The rows below come in pairs that one turn or mirror swaps. Which row does each named row swap with?
The rows were stretched afterwards, more along some directions than others.
K_547: [-12.2  -2.8  -1.4  -6.5   0.6  -6.1  -1.1  -7.3   1.3 -10.9 -17.4   7.0
   6.9  -8.9   3.2 -19.6]
K_74: [ 21.5 -13.6  -7.6   1.5  -7.8  14.6 -11.6   6.9  11.6  10.8 -28.4  -3.9
  -7.3   5.2  20.8  -6.0]
K_690: [ -8.6   9.7 -24.0 -10.2 -11.6  -0.8 -15.5 -11.9   2.4  23.9 -41.1  -6.2
  -5.1   6.6  13.0   1.2]
K_642: [ 12.9  -2.1 -11.3 -15.4  -2.1  11.6  -6.5  -5.0   5.6   1.5 -10.5 -25.0
 -14.1  -0.1  -8.6  10.5]
K_436: [  6.8  15.1   0.9  18.2 -17.2   2.6 -12.7 -24.7 -19.0 -29.2 -17.2 -25.3
 -17.6  -7.2 -22.8   3.1]
K_972: [ -8.9   0.0 -16.8 -23.0  -3.6   5.7  -7.3   5.5  13.5  17.3 -35.9  -5.6
   4.2  10.4  11.4   1.2]
K_496: [ -0.2   8.8   7.3   7.9   3.3  -3.9 -12.1 -16.9  -0.1   9.7  -0.8  -2.8
  15.8 -12.0  11.0 -16.8]
K_256: [ -9.6  13.9 -21.4  -6.5  -4.1  -4.1 -12.6 -10.2  -2.5   7.2 -38.1 -14.2
  -9.7  -6.5  -6.7   0.0]
K_707: [ -6.4   9.6  -0.7 -12.7  -0.4   4.8  -4.5  11.3   4.3  20.1 -24.5 -13.5
   2.2   3.0   2.8   4.3]
K_977: [  9.3   9.9  -7.5  10.3  -2.2   0.3  -5.1   2.9  -0.4 -17.2 -17.8 -19.5
  -9.5  -8.1 -29.9  -3.8]
K_345: [ -5.0  11.1  11.6  -0.2   7.1   0.5  -6.5  -5.5  -6.9  13.6  -3.1  -6.3
   5.2 -12.0   4.0  -5.9]
K_611: [  9.8  14.2   5.2  13.9 -14.9 -22.9   8.3   2.5  16.4   1.1   0.1 -13.0
   2.6   3.2  -5.9  -5.9]
K_251: [ -1.3   6.5  11.4  15.0   0.4 -14.0   8.8   6.0  -6.3 -18.6  -4.8  -3.7
  -0.2 -20.3 -18.8 -18.5]
K_841: [ 24.2 -11.7  -4.5   0.9  -4.1  14.5 -13.3   3.4  12.4   6.6 -16.9  -7.3
  -4.1   6.2  19.6  -5.3]
K_466: [ 12.3   3.9  -8.9   2.6  -8.2 -22.9  -1.3  -8.0  16.4 -15.8 -19.7  -3.7
 -10.2  -5.6   6.4 -21.4]
K_474: [ -9.1   5.3   9.3  11.0   0.9 -15.5   4.6   2.4  -5.0 -17.8  -5.2  -5.0
   3.0 -20.3 -14.8 -18.6]
K_160: [  6.6  -6.2 -10.8  -5.0  -5.2   7.2 -10.4 -11.4   5.2  -5.5   3.1 -24.9
 -11.5   1.2 -10.0  14.5]
K_321: [ -0.9   9.0  -0.3 -11.3   3.8   6.2  -7.1  12.8   5.4  18.1 -20.4 -14.2
   0.5  -1.0   1.1   3.4]
K_319: [ 10.5  10.2   5.2  18.4 -21.6  -5.4 -13.7 -15.0 -10.2 -33.8 -10.3 -28.8
 -20.7  -7.1 -24.4  -1.5]
K_382: [  8.1   9.0   5.8  -3.3 -10.7  -8.1  -2.6 -24.0  13.9   3.8   9.2  -4.8
   6.2  11.5   6.2   4.2]
K_862: [  6.1  10.0   1.4   1.6 -15.2 -14.5  -4.4 -17.4  21.6   7.0   0.9 -11.4
   8.2  11.9   9.8   0.9]
K_634: [ 21.6  11.2   1.4   9.0 -15.3 -10.5  -7.8  -7.1   5.4 -33.6 -18.5 -26.0
 -15.8  -9.6 -10.3 -11.5]
K_654: [  1.0   5.5  -1.3  14.4  -6.9  -8.2  -4.8 -28.1   3.6  -1.1  -4.7  -1.6
  16.0  -8.2   8.2 -17.2]
K_187: [ -2.3  14.1   1.8 -11.6   2.9   6.7  -1.7   9.7   1.4  19.2 -23.2 -12.0
   2.1   0.1   1.8   4.6]
K_662: [  8.7  -5.3 -10.9 -11.5   1.6   5.6  -7.0 -10.2   8.1  -5.7   6.7 -22.2
 -13.6  -1.2 -10.2  14.9]
K_147: [ -6.6  -4.9  -1.0  -8.4   4.1 -11.5   6.2  -3.3   6.9   7.6   6.6   8.7
  -9.2  -6.6   0.9  -6.2]
K_686: [ -4.5  16.1 -18.1  -7.0   3.3  -3.0  -8.2  -4.7  -3.3   0.5 -33.9 -17.7
 -11.2 -11.1 -14.3  -3.1]
K_751: [ -2.9  -0.6  -2.7  16.7 -20.8   0.3 -10.8 -24.4 -18.8 -19.3  -7.4 -13.6
 -12.6  -1.1 -17.0   0.5]
K_682: [ 18.9  -8.6  -3.7  -2.4 -11.9  11.8 -10.3   3.2   5.0   8.1 -15.9 -11.8
  -8.4   5.0   9.9   1.0]
K_774: [-11.0   9.8  -4.4 -14.7  -8.1 -14.0 -13.3 -38.4   4.6 -19.2  -4.7 -16.7
  -7.6  -0.6  -6.2  -2.1]
K_459: [  2.2   7.6 -17.9 -24.8  -1.5   3.5 -15.8 -19.2  12.2  -6.4  -9.7 -33.5
 -14.6   4.4  -6.6  14.9]
K_337: [ -9.0  -6.0 -25.7  -4.6 -16.4   5.7  -9.8 -15.7   3.6  16.6 -22.9 -12.2
  -5.5  11.7   3.2   7.4]
K_800: [ -0.4  -3.5  -9.1  -7.8   3.1 -19.1   6.0 -15.6  14.9  -6.2  -4.9  10.1
  -4.3  -9.0  12.0 -16.7]
K_497: [ 25.1   3.3   0.5   2.9  -7.2 -10.9   2.2  -4.6  13.9 -30.5 -23.6 -12.3
 -13.8  -8.3  -3.1 -17.0]
K_424: [ 26.8   5.6   1.7  11.4 -10.5  -8.7  -1.6  -7.0   8.1 -33.0 -20.2 -15.8
 -10.7  -5.4  -6.1 -15.8]
K_376: [ -3.5   1.5 -20.7  -4.7 -12.0   0.6 -15.9 -10.9   6.8  22.3 -37.6  -0.4
  -4.1   9.4  22.7  -0.1]
K_468: [  8.9  -8.5 -13.9  -8.4  -5.5   5.1 -13.0  -1.7  12.9  28.1 -26.6   5.7
  -3.0   9.1  31.8  -8.9]
K_757: [  4.4   6.0 -11.9  16.5  -6.3  -4.6 -10.2 -26.1   4.1  -6.8  -7.1  -8.9
  11.1  -9.5   0.8 -11.5]
K_122: [  5.9  16.1   2.7  11.1 -16.5   0.3 -11.0 -28.6 -14.4 -31.8 -13.2 -28.6
 -15.6  -5.7 -23.2   4.0]
K_375: [  6.8  -2.0   3.0 -14.0  15.2  12.8  -3.2  -2.4   1.5   3.4   2.3  -2.1
  -1.2  -5.5 -11.4  -1.8]
K_175: [ -6.8  -4.0  -6.7  -8.8   1.8 -21.5   3.4 -13.0  12.6  -1.7   5.2   9.4
  -4.7  -8.8   7.4 -14.5]
K_106: [ -4.7  -5.7   2.8  -2.4   3.1  -7.4   0.1   3.0   1.2   7.4   7.9   4.7
 -10.4  -4.6  -4.2  -3.9]
K_199: [  0.9  14.3   4.1  19.4  -9.5 -23.3   6.7   9.0   3.0  -9.7  -3.4 -18.6
  -5.4 -10.7 -19.6  -5.3]
K_706: [ -6.3   4.0   9.6  16.8   1.7 -16.8   3.3   4.3  -5.1 -19.1   1.9  -4.4
   2.6 -22.0 -16.2 -16.7]

K_424 pairs with K_841
K_466 pairs with K_468
K_634 pairs with K_682
K_611 pairs with K_496
K_382 pairs with K_757
K_972 pairs with K_547
K_690 pairs with K_175
K_862 pairs with K_654

